In the rows, zero is written as 128.
Each path below is one point turned by a fixed rotation once a step. After each direction that follows a path, write how fast that rotation turns it, in degrees per step (0 if it stays still).
Each turn is a multiple of 5 degrees from 10 to 175, or 0.
Each row of a path follows its step; steps can be skipped.
Path 1:
step 0: [132 125 132 124 131 129 139 131 125 141 124 128 136 137 124 121 121 140
 122 136 130 128 130 120 137 118 122 121 130 133]
step 2: [135 130 133 134 136 139 134 132 120 117 134 135 131 141 126 119 123 128
 120 126 129 135 123 120 136 122 132 125 130 127]
step 3: [133 127 115 126 130 130 135 113 122 125 130 115 138 127 126 132 125 122
 120 125 123 133 120 135 127 124 126 139 130 125]
step 4: [130 133 130 128 124 128 133 134 126 128 131 124 136 127 124 116 116 120
 125 131 130 141 123 118 131 139 137 129 124 138]
step 5: [125 123 126 123 122 130 138 117 121 132 127 123 129 123 120 136 136 126
 126 116 125 126 130 120 137 124 136 139 118 132]
step 6: [124 130 132 126 131 121 139 134 122 138 118 127 136 124 125 126 119 130
 120 131 138 131 124 123 137 121 132 114 129 131]
step 7: [133 123 123 130 127 124 133 116 130 130 116 133 132 136 127 122 124 136
 127 125 123 119 136 134 135 122 134 139 124 139]
step 8: [127 135 126 124 137 132 131 132 118 110 122 134 133 132 121 118 123 132
 126 126 135 128 127 121 137 122 133 123 136 123]
step 9: [134 126 121 131 128 135 135 119 124 132 131 120 136 142 133 131 121 134
 127 123 123 132 121 132 134 123 124 142 137 128]
step 10: [134 133 123 126 127 134 128 133 126 121 131 116 140 121 120 114 122 121
 125 140 128 132 125 124 136 133 135 130 125 127]
step 12: [126 123 129 130 126 129 133 120 121 131 122 122 135 118 118 131 125 120
 115 135 132 129 125 125 137 122 134 113 129 132]
[131 125 129 129 126 133 130 125 129 130 130 127 124 129 128 127 127 132
 126 126 124 130 134 127 127 128 126 126 128 131]	160
[126 128 126 127 126 125 124 127 128 124 129 130 126 129 126 123 127 130
 131 126 124 126 127 124 128 132 129 127 124 131]	115
[125 131 128 124 126 132 130 129 130 125 129 125 131 128 130 131 125 128
 130 129 129 128 128 124 127 132 124 132 129 130]	65
[130 124 130 132 128 131 126 126 129 125 130 126 129 129 126 128 129 124
 125 131 126 131 123 126 125 128 125 129 124 126]	45
Path 2:
step 0: [133 126 128 138 131 123 123 120 142 127 128 127 130 132 134 129 138 125
 140 124 135 129 115 119 122 128 130 127 126 111]
step 1: [134 137 121 129 121 127 124 136 136 132 133 124 125 129 124 118 129 142
 132 120 126 140 141 127 141 126 125 126 118 129]
step 2: [121 132 145 127 131 127 130 124 133 121 130 122 132 128 131 123 131 134
 143 129 130 132 120 141 121 119 122 129 134 139]
step 3: [132 136 134 138 114 124 127 133 133 121 117 136 141 131 133 127 130 125
 128 127 125 124 142 130 127 124 139 130 128 118]
step 4: [128 121 128 130 119 130 143 132 120 130 137 127 138 129 132 112 123 138
 129 125 141 135 121 118 129 128 128 125 130 130]
step 6: [130 130 130 136 123 123 136 138 141 146 134 121 130 129 130 121 121 119
 131 130 120 132 129 135 120 138 132 128 128 126]
step 7: [121 125 122 129 131 135 122 123 132 124 141 143 143 130 125 123 132 138
 129 123 131 131 129 135 116 130 122 131 118 125]
step 8: [124 133 123 134 128 116 134 118 134 133 125 126 127 132 130 126 137 128
 141 142 125 138 129 117 130 117 131 130 123 119]
step 9: [128 137 132 130 113 134 114 139 133 133 136 121 132 135 124 119 136 141
 126 130 124 126 124 130 133 127 124 121 133 130]
step 10: [131 140 137 134 131 124 124 119 126 123 125 131 137 131 134 131 116 135
 145 128 136 133 131 128 120 134 129 131 131 138]
step 12: [123 125 126 141 124 128 137 128 129 131 136 117 130 124 126 126 117 146
 127 119 138 133 135 133 134 119 127 125 125 128]
[126 130 122 131 125 129 124 131 128 129 132 126 127 128 131 125 125 125
 127 124 130 126 129 130 130 127 130 128 131 126]	130
[122 127 127 127 131 127 129 128 130 128 129 129 130 127 129 128 132 127
 129 126 125 129 131 131 129 124 132 122 127 130]	65
[126 125 127 121 124 130 129 129 129 130 126 128 125 130 130 125 128 129
 128 128 127 132 124 129 125 129 130 129 131 128]	155
[127 129 124 128 130 128 123 125 129 134 131 130 127 131 128 129 130 129
 129 134 127 127 127 127 126 131 127 127 127 127]	40
Path 3:
step 0: [123 145 137 122 105 124 124 120 127 126 128 128 134 130 142 125 123 129
 134 127 135 129 136 130 134 118 121 134 126 131]
step 1: [130 126 137 122 112 129 138 121 133 116 124 122 129 115 139 126 136 125
 129 138 141 125 124 137 138 133 130 125 137 126]
step 2: [133 133 135 117 127 134 139 130 136 130 121 133 132 115 134 113 128 128
 138 134 131 111 127 124 122 131 138 121 119 130]
step 3: [125 141 135 124 124 120 123 126 125 144 125 116 125 118 128 119 132 131
 133 126 132 109 134 119 126 120 131 128 138 132]
step 4: [129 135 125 133 102 115 136 131 128 127 133 131 127 127 134 116 133 129
 122 130 134 122 132 122 132 116 130 136 134 123]
step 5: [136 130 140 115 110 126 141 124 129 122 127 126 130 139 126 123 130 133
 129 136 138 128 125 133 135 120 136 120 126 139]
step 6: [128 145 135 117 116 131 127 120 128 119 111 126 143 117 130 125 122 131
 132 131 134 124 126 122 120 132 129 119 130 130]
step 7: [134 137 142 131 120 127 138 121 135 130 125 117 127 108 133 127 125 118
 126 131 125 114 140 127 127 127 132 133 134 124]
step 9: [121 134 131 120 119 124 133 132 121 128 120 125 126 128 130 127 145 137
 128 137 151 121 133 127 124 119 135 126 129 135]
step 10: [136 133 128 122 113 118 137 132 127 125 119 126 143 119 125 124 127 136
 119 126 130 119 128 126 127 121 141 115 130 117]
step 12: [136 146 126 126 109 130 129 114 127 127 122 124 118 126 131 121 125 127
 123 133 139 126 135 130 119 135 124 135 133 136]
[128 130 129 130 129 134 126 125 129 132 130 126 133 126 126 130 127 129
 127 129 127 125 126 125 127 123 128 126 127 123]	95
[127 129 131 128 124 129 128 125 126 124 130 127 129 130 127 128 123 127
 125 130 124 132 129 127 126 128 126 126 129 131]	60
[129 126 129 130 124 132 128 129 127 128 133 128 129 133 133 129 131 129
 128 124 134 129 129 129 127 127 126 127 129 128]	85
[125 124 129 128 128 128 129 129 130 125 125 129 133 128 127 128 128 134
 129 131 129 127 125 135 127 126 127 127 128 128]	85
[132 126 126 131 129 126 131 126 127 124 130 130 128 124 130 130 131 128
 123 133 129 127 129 126 124 128 126 130 129 126]	130
Path 4:
step 0: [125 130 122 132 126 113 134 116 120 131 132 130 130 139 119 127 134 121
 131 122 129 131 117 118 121 125 123 125 129 128]
step 2: [137 133 136 125 135 127 136 128 132 133 128 122 130 124 122 120 128 138
 136 129 118 131 125 133 125 121 131 145 133 129]
step 3: [120 127 117 126 130 125 122 133 125 124 126 135 144 138 126 133 115 129
 131 118 138 131 127 131 130 134 127 133 128 122]
step 5: [128 125 129 137 125 124 128 128 133 116 122 115 132 128 135 123 129 129
 134 122 116 122 139 119 136 127 130 131 133 126]
step 6: [128 120 127 125 139 132 136 131 126 129 130 135 137 123 127 128 134 124
 123 139 135 133 133 137 123 123 128 141 136 118]
step 7: [120 125 131 127 128 132 126 130 122 130 128 122 131 123 126 130 121 143
 124 120 137 125 125 134 143 134 130 126 119 139]
step 8: [132 135 130 139 126 122 135 121 123 132 135 127 128 142 137 127 132 119
 127 125 131 123 125 128 130 121 140 119 136 122]
step 9: [124 123 125 136 124 131 121 131 141 120 129 121 127 122 132 131 130 126
 124 142 131 123 138 129 130 123 112 126 125 125]
step 10: [134 117 134 118 126 125 137 124 127 130 127 131 125 125 131 130 129 137
 121 132 118 135 128 138 128 122 141 135 124 133]
step 11: [123 120 112 134 124 122 128 126 123 134 131 130 128 129 131 119 125 135
 134 118 141 129 125 132 125 135 125 120 122 119]
step 12: [128 131 136 122 139 131 124 132 133 134 135 125 118 135 131 136 131 118
 128 139 127 122 123 129 127 128 131 111 125 131]
[132 130 129 127 128 130 130 127 126 132 133 130 131 128 126 127 132 124
 128 131 126 130 128 129 125 126 133 128 128 128]	170
[134 128 134 125 126 128 128 125 128 131 126 123 127 127 129 126 126 129
 125 124 129 128 130 127 129 129 129 129 125 128]	130
Path 5:
step 1: [120 126 134 115 142 135 117 123 128 122 125 121 123 135 131 135 124 131
 126 131 124 119 133 127 132 127 126 132 126 137]
step 3: [120 138 126 128 128 128 121 136 130 131 131 127 125 128 137 118 125 121
 125 132 136 122 146 123 123 126 124 119 129 130]
step 4: [127 124 126 119 128 132 115 138 129 118 124 122 128 128 133 125 131 129
 125 126 135 129 128 120 113 124 128 120 127 117]
step 5: [133 124 132 117 123 134 114 128 130 127 130 125 125 141 121 127 113 121
 126 132 127 125 126 124 116 128 128 131 131 133]
step 6: [129 122 134 117 130 125 122 119 131 128 135 132 119 133 136 124 125 124
 125 128 129 141 129 126 124 116 120 132 119 136]
step 7: [132 132 133 125 131 122 124 126 131 138 132 130 127 119 127 118 125 114
 122 121 140 130 124 127 122 125 127 115 125 136]
step 8: [118 132 128 125 139 127 118 123 129 118 124 130 124 121 123 126 126 125
 120 126 144 122 127 121 123 127 136 128 120 128]
step 9: [131 122 130 119 135 128 130 130 130 121 130 110 133 132 120 130 121 128
 128 127 134 124 117 123 126 120 137 128 120 133]
step 10: [122 131 138 123 133 125 132 125 127 133 133 121 126 141 130 132 116 129
 129 128 133 127 142 125 130 122 133 128 123 142]
step 11: [127 128 136 119 137 124 131 129 123 132 130 120 131 126 140 130 136 123
 134 118 136 136 138 122 125 124 127 117 125 127]
step 12: [125 137 128 118 132 132 123 131 125 127 126 121 134 124 128 127 125 112
 128 125 135 121 138 122 120 139 132 128 136 127]
[124 129 125 124 124 130 129 131 129 131 126 127 128 124 123 124 129 129
 127 128 129 128 129 125 130 128 130 130 125 125]	80
[127 128 128 132 127 131 129 128 128 127 132 122 128 129 130 129 126 129
 129 125 126 125 133 125 131 128 128 126 126 123]	45
[128 131 131 128 128 124 134 125 128 127 130 129 131 128 123 129 126 128
 129 123 131 130 128 125 125 128 130 131 125 127]	25
[125 127 128 128 131 129 129 126 127 131 126 129 133 128 131 130 128 127
 130 128 129 127 126 127 133 125 136 128 130 130]	35
[129 129 128 130 128 123 130 127 125 135 130 129 129 127 130 125 128 130
 127 132 127 132 132 127 128 126 127 125 125 130]	90
[125 132 131 130 124 124 126 129 129 128 125 126 129 129 126 128 124 123
 130 129 124 127 127 130 128 131 130 126 128 130]	155
